Each path below is one point turned by a fixed rotation once a step. After each direction that follows a path, write how fast that rotation turns it, in degrees a step (0 if it stays still).
Each turn is a multiple of 5 degrees from 10 to 175, or 0.
Each row of a path follows its step; steps can be skipped.
Path 1:
step 0: [  9   6  -2  -5  20 -10   7 -11  -5  24   6  -4  21 -11   6   5   2 -10
  14  18 -13   3  23  -8   1  -8   9 -37  -2  -1  10  -3 -20  -2  -4  11
  -2  25   4  -4   4 -23  -9  33   6 -15 -25   6 -10 -11  -3  -8  -4 -11]
step 2: [ -8   9  -6 -21   5   8  -7 -14   7  34 -13 -11  31   0  -7 -12 -27   1
   8   5 -24   7  14  19  18  -1  20 -27   3  -2  24 -12   7  19   1   2
   0  24  -3  -2   2  13   7   3  -8   3 -10  -9   3   3   8  -6  11  -1]
step 3: [  6  19  -3  -9   8   2   3   5 -10   4 -12   8  12 -27  -6  -6  -9   0
  -1   4 -25  15  -2 -28  14   8  10  -8  -1   5  10 -22   5   4 -26   9
   0  42  -3  13  -1 -11 -13  -1   9 -12 -17 -14  -7   6  12   3  24 -16]
step 4: [ -2  -5   0   2  24  -8  10   1  -3  11   4  12  28  17  12  -8 -13   2
   4  11 -10  -9  -9  -1  14  -2  15 -24   4  34  13  -5  28  10  -5  15
   6  27  13  25   9   0 -20  -8  -4 -10   3   3  18   1  -6   3  17 -15]
step 5: [  9 -12 -15  -7  -1  18 -27 -17   7   2 -21   7   2   6   3 -10 -22 -10
   6   7 -20   7 -10  12   8   9  16  -3  -2  13  26  -8  -4 -21   3  15
   0  24  13  26   0   2 -30  -2   4   6  -6 -27   5  -3   8   4   5 -16]
step 6: [  1  -5 -11   1   4  -6 -14 -23  -3  12   7   7  -8 -14  10  -3  -8   7
  -8   7 -13  12  -1  -9  16  -1  26 -21   4 -15  10  -5   7  -2   1  26
  21  36   4  13  -4 -14 -27 -13  -2  -7 -15  20   6 -30  -9   2   3  -1]
step 7: [-19  16  -4  -5   4  20  -5  -8  -8   4  -8   2  -8  13   6  -8   2  -6
 -21  26 -12  20  -2 -18   4   3   2 -20  15  19  19   4   9 -12  -1   7
 -12   8  12  14   9   4 -28  -6  13  -2 -18  11  30  -9 -10  30  -2  -9]
step 8: [  0  -2   5 -12   8  -5  -5 -22  16  24  -9  -8   7 -18  23 -22 -12  11
 -10  26 -23  15   1   6  -5 -16  23  -8  10  12  23   2   1 -19  12  19
   4   1   5  -4  24   7 -12  17   5  10   4   2   4 -20  11  14   2   1]
step 9: [-10  23  -7   5   3  15 -14 -23  -5  -1 -19  15   0 -31  13 -20 -18   7
 -24  20 -16  10  -1 -13  -4  -1  -3   1 -12   9  -6  -6  -7 -10   2  26
   9  17  -1 -13   1   2  -1  -4 -10  -8 -14  16  11  -5   6   7   3 -33]
Speeds:
[-4  2  1  1  4  6  1 -2 -1 -1  2  0 -3 -1  1 -6 -2  1 -1  1 -4  5 11 -1
 -9 -2  0 -1  5 -2  0  2 -1 -5  3 -7  0  1  5 -5  2 -6  7  7  1  4  0  4
  2 -5 -6 -1 -3  1]  45
[ 0  2 -4  2 -6 -3 -6  1  8  4 -3 -7 -1 -5  2  6 -9  2 -1 -1 -3 -4  4 -1
 -1 -5 -4  4 -4  3  6 -4 -1 -3  3  0 -3  1  4 -1  0  0 -1 -3  0  6 -1 -5
 -3 -2  0 -6  1  8]  120
Path 2:
step 0: [  7   9 -29  -6  12  19  -4   2  24  25   4  -2  22  16   7  -9   8  17
   4  17  -7  -5  16  -3  -2  14  -2   6  -2   3  -8   8  12  -9   9   2
  -3  -9  -1   6   1  22   0  -5  18  -7  28  11  19  20   9  -6  14   8]
step 1: [  8   8  11  -7  12  12   0   5 -17   1  -7  -3   2  26  15   9 -21  12
  10 -19 -15  11   9 -16  25  12  -3  32   9   3  -1  27   0  -8  -7  -6
   8   1  16   6  12 -11 -11  -2 -12  -4  -1  -8  -2   3   9 -24  -5 -15]
step 3: [ 10  -2   5  17 -13  10  -5 -11  -3  -6  -8 -12 -11  12 -15   1  22  22
 -10  14  -5  -1   2  -7  -6  -6  11  -3  21  -1   9  18  16 -10   6   0
   2 -17 -19   6   5  25   5 -35  13  14 -25 -14   9  -1  -5   5   5  -7]
step 4: [-30  18   3   0 -11 -33  -6 -19   8  12  -6  15 -24   5   7   1 -11   5
  -2  -5  -4  -4   7   5   1  11   0  14  -6  15   0   1   3 -26   6  10
  -5  -4   5  -2   4 -15 -24 -18   8  -5 -10   1  -5  22  -9   2  25 -11]
step 5: [ -1   3 -17   8  13  12  17   1  -9  21 -33   6  -1 -16 -32 -15 -13  -8
  -7 -14   2   9   3 -14  -8  12 -18   2 -10 -13  10   2   3  -8  10  -7
   1 -16  22   1 -12  -6   8   7  19  11   8  -1 -10  13   5  13  -2 -15]
step 6: [  0  -7  -1  10 -15  11 -12  22 -23  -7   6 -19  -7  -6   8 -23   9   9
  -3   2   6 -15  18  -8  15  -1  -6 -28  -7   5  12  19   0  -5  20   0
 -17   3   6  16   0 -20 -19   8  -6  12 -10  -3  -2 -10  15  -1  -9 -25]
step 7: [-13   4 -12  16   4 -10  -4  -8  -2 -11  17  26  -1 -11   9  -2  16  -2
   9 -20  16  -2  22   4   5   2  20 -16  -8   0   2 -17  -1 -15  -1  10
  -1   1  33  -8   4  16   8  -5   0  22 -24 -10   4  -6  -9 -20  -8  11]
step 8: [-14 -23 -10  -2 -10 -11  -2  -5   3  13 -25 -21   5 -15  -4  -4  19 -11
  15 -10  26  21   9  -1  -1  -8  15  12   0  -2 -12   0  -6  18  28   6
  26 -23  -2  -7   0  -2  -1 -15  -7  -3   5  -8  15  -4  -2   0  10   1]
step 9: [ 10  11  16  -6  -9 -20  18 -10   4  -4  -2 -12 -19 -20  19 -24   0  12
   0 -19   0  10 -11   7  20 -14 -28  -4   4  -1   4   5 -29   5   6  17
  11  -7  -5   8  13   6  -5  19  10   8   1  25  -3   9  -2  -4  -4  -2]
Speeds:
[-3  2  4 -5  0  2  3 -2  2  1 -4  7  2 -4 -3 -4 -4  2 -1 -4  3  6  1 -6
 -1 -2 -1  4 -7  4  1  3  4  4 -1  5  3 -3 -2 -2  2  3 -6 -5 -6 -3  4  4
 -5  0 11 -2  0  4]  95
Path 3:
step 0: [  6 -18   5  -9  19  27   8   2  -2  -8  -7  20   9  -5  22  12  10  -4
   3  20 -15  11   7 -24  -3   3  -9  20  19  -1  18   6   2  -6   5   5
  -5  18   1  -2  13  -6   5  -8  18   8 -23  -2 -35   8   3  32   1  12]
step 1: [-13  -9  -4  -5 -18 -23  -3   5   6   8   5  17  -9  -1 -25  20 -11  16
 -21 -12  11  12 -16   0 -14  13  13   1  12   1  15  -1   7  -7  16  15
  17  15   8  34   5  15  24   4  -6  14   2  -4   6 -12  -1  -3  20 -23]
step 2: [  3  21  -4   1   6  -2  14 -13 -10  -7  17  -6 -11  23  16 -16 -14  -2
  12 -12  18 -10  17  16   4   4 -18   4  23  -8 -13  -8   0  18   1 -13
  -2 -10  28   8 -11   4  -2  -8  18  -1  -4  17  32  15  11 -30   8  -2]
step 3: [-11  18 -16  23 -14  -8  19  -1   0  13 -20  -4  11 -12  -6  -9  10  -2
   6   3  -3 -12   8   1 -12 -15 -16  16 -13  -5   0  14  10  -8   6  13
 -10   0 -29  -4  14  17 -20  17  -5 -31  -3   6  -7  17   3  -2 -17  30]
step 4: [ 11  -6 -12  17  21  -8  -1  22 -12  -8   0   0  -1   9  22 -11 -19   1
 -21   6   1   7  -8 -29   6   5  26  -7 -11  13  -3 -12   3 -26   1   2
  11 -20 -17  -9 -19  -5  -5   2 -16   1  16   1 -32 -13 -12  -4  -4 -20]
step 5: [ 17  -1  16 -19   3 -10  -3 -15 -12  -4  23  12  13  -9  -1  27  16  -5
  13  -1  10  -4  -6 -16  -1 -13   9   4  -8 -17   7 -21  -1   7 -16   7
 -22  21   2 -10 -21 -19  11 -13   4  11 -14   0  14  22 -27  15   7 -13]
step 7: [-11  13 -22   1  -4  10   0 -20   0 -20  22 -20 -15  -4   2  -7  -5  23
   3 -12 -22 -19 -12 -11   1  -5  13   2  19  -8   6  11 -16 -13   2  -8
  -4 -18 -10   8  22  17   1  -5 -12   7   4  -8  21 -15  34 -16  -5  -9]
step 8: [ -4   9   9   5  -4 -21  -2  14 -11   6 -27   0 -22  10  -6  -7  27 -19
   4 -10 -21 -18  17   6  -4  -3  24  -5 -17  -4 -13  -9  -7  19   0   3
  -5  -9  23 -20  -8  20  -6 -16 -20 -16   6  26   1   3  -4  -3  -2  14]
step 9: [ 18   1 -10   0  13  -3  -8  13  11  12   0  -3  -7   2  24  -4  -6   5
  -2  31  -3  22  -1   3  -1  -2  -3   7 -12   3   4 -28   9  13  -9   8
  -3   9  -5 -12  -3 -30   8  26  10 -19   3 -25  -8 -19   2   9 -29  27]
Speeds:
[ -1  -5  -5   3   1  -7  -5  -4   0  -1   1   7   4  -1   5   5  -1  -5
  -3  -5  -6   6  -2   4   2  -6   0   0   4  -1   2  -4  -2   3   1  -3
  -3  -1   0   0   1   1 -10  -4  -5   1   3   5  -7   0   5   2  -4   3]  85
[-7  0  2 -5  0 -3 -2 -5  7 -2 -2  8 -7 -2  5 -2  0  5  3  2 -4  4  3 -3
  2 -5 -3  3 -4 -5 -7  7  2  0 -2 -4  1  3  0 -2 -8  1 -1 -2  0 -4 -4 -1
 -1  0 -4 -6  3 -3]  125
[-1 -4 -1  2 -4  4  4 -3  8 -1  1  1  3  2 -7  1  0 -1  0 -3  3  1 -2 -5
 -1  0 -6  3  7 -4 -4 -3 -2  2  2  0  2  3  5 -3  6 -4  7 -3 -8 -4  1  3
  1  0  9 -2  5 -6]  70
[-6  6 -1  5  3  0  4 -2  7  2  2 -5  1 -5 -1 -3 -3 -2 -1 -6 -3 -2 -3 -1
  2 -3  0 -1  2  0 -5  7 -6  0  6 -3  1  5  2 -3  1 -2 -3  4  6  8  7  4
  3  3 -4 -1 -4  2]  85
[-7 -1  0 -1  2 -4 -9  0 -4 -4 -5  3  7 -4  5 -7 -2  2 -3  0  3 -4  3  1
  0 -1  1  4  4 -1  2  0  0 -2  2  0 -1 -5  1 -1  1 -1 10  4 -6  3  9 -7
  4  2 -1  0  3  0]  125
Path 4:
step 0: [ -5   0  -1  -4  12 -13 -20  12  -4   0 -19  -4   1   9   6  -3  -3  16
  12 -10  -3  11  12  -5  -5   9 -30 -26  30   7  28  23   2   6 -15  31
  16  -4 -16 -17   9  -1   3 -13  20 -24   7  -7 -13  13   6 -16 -24   3]
step 1: [ 27  -9  18  14  14   4  -4   6  10 -20 -15 -25  17 -10  16  -3 -10  17
  -9   7 -26   1  -6   0  -1  13  -5   5 -12  21 -15 -28  17  18   5  10
   1   8  -4  -9   5   4 -11  -3 -34  -4 -38 -11   0   3  13  -8   8 -11]
step 2: [  5 -17   5   0  -3  11  -9   6   0  28 -22  13  18  26   4   7   4 -11
   0  -5   1  17  -3   7  43 -16  -2  27  18 -24 -23 -13 -15   9  11 -11
  14  15 -21 -23   7   1   2   7   1   0   7  -5   4 -10   5   9  -8  20]
step 3: [  8   4 -14   3  15  15   1  14   0  -5   6 -10  -8  -5   6   8  38   3
   6  12 -24 -31  -9 -10  23 -15  28 -20  21  -4  11  -9 -16   2  -5 -12
  -1  -3  -1  39  15   4 -14 -11  12   0  -7  -4  -2  21   0 -13 -10  13]
step 4: [ 15  -3 -12  15   5 -11 -17 -25 -10  -2  -9   3  -4 -21   6 -28  11 -25
   7   6  -5  -3  25 -14  -4  -5  17  -8 -27 -13 -28   2 -12  15  21   4
  -4  -4  -5  -1   9   2  29  12   7  -7   3  19 -14  -2 -20  -2  25 -18]
step 5: [-19   2 -28  -9 -29  -4   2  10   0  -6  -1   0   4  20 -16 -24   6   1
  17  18 -15  21   7   6  24  34  -9 -13  25   1  12   6 -17 -19   6  12
 -18  11  16  -4   1 -11  -2   2  -8   1  24  -8  -5  -4  -3  -7   7 -25]
step 6: [  1  22  15 -34  12  16   1  12   7  -3 -15 -37  -7 -15   7   1  -7   6
  10  -9  10 -17   7   9 -10  23  -9 -27  -8  -2  -4   9   8  30   5 -18
 -22  22   6  -2 -10   1  19  -6  -2  -4   0 -26  -2  12   8  11  12   9]
step 8: [ 34  20  -6 -12   0  15  -2  25  16  -5  -8  -1  -1   5  -5   2  17   5
 -13  -8  -4   3  15  13  10 -14  11  -7  15  19  -7   7   2  -6   9   2
  18 -36  13 -10  14  11 -26   5 -12 -11  12   5  18  16  25  25 -19  -7]
step 9: [ -6 -11  -9  -5  -3 -13 -15  -9  -4  25   6 -33   1 -17   8 -27  -8   7
   0  13  15  -9  15 -31  17 -22 -10  10  -9  -2  -2  -1   7  -2   9   8
   8  -5 -23   3  22  23   1 -19  -7 -22 -10   8   7   9  12 -10  10  33]
Speeds:
[  5  -1  -3  -3  -6   1   4  11  -5  -2  -2   3  -3   1   0  -1   6   1
  -4   2  -4   3   0  -2  -5   2  -1  -4   5   0   5  -1   4   0  -5 -12
   5  -1  -3  -1  -3  -2   2  -3   1  -4   1   5  -4  -2   5  -1   0  -1]  140
[  1   0   5  10   5 -10  -1   6   2   1   0   5  -2   2   6   2   2   0
  -1  -3   3   4  -4  -1  -1   4   0   2  -1  -3   1  -4   5  -4  -2   2
   1   3  -6   0   8   1  -3  -1  -1  -9  -3  -2   5   2   1   0  -1   1]  35
[ 3  5  2 -2  3  1 -5  0 -4  4 -4  4 -2  1  1  6  3  0 -3 -7  6  6  8  2
 -3  0 -2 -1  0  5 -1 -1 -7  7  0  0  0 -4 -3  1  1 -1  7  4  2 -2  3 -3
 -4 -1 -2 11  0  0]  175
[  1  -6  -8  -1   0  -5   5   0  -2   2   0  -3   2  -2   2  -6  -2 -11
  -3  -2   0   2   1  -3  -3  -3   7   1  -1   1   3   0  -1  -2   1   2
   1  -9   7   7   8  -2   0  -1   5  -3   3  -3   0   1   2   2   0   4]  70
[ 2 -1  4 -2  0  1  1  4  2  5 -8  0  3  0  4 -4  0  2  4 -8  4  0 -5 -3
 -5  8 -1 -4 -1  6  2  4  2 -4  2  4 -1  1  3 -1 -2  0  2  5  5  7  4 -4
  2 -4  5 -7  2 -5]  55
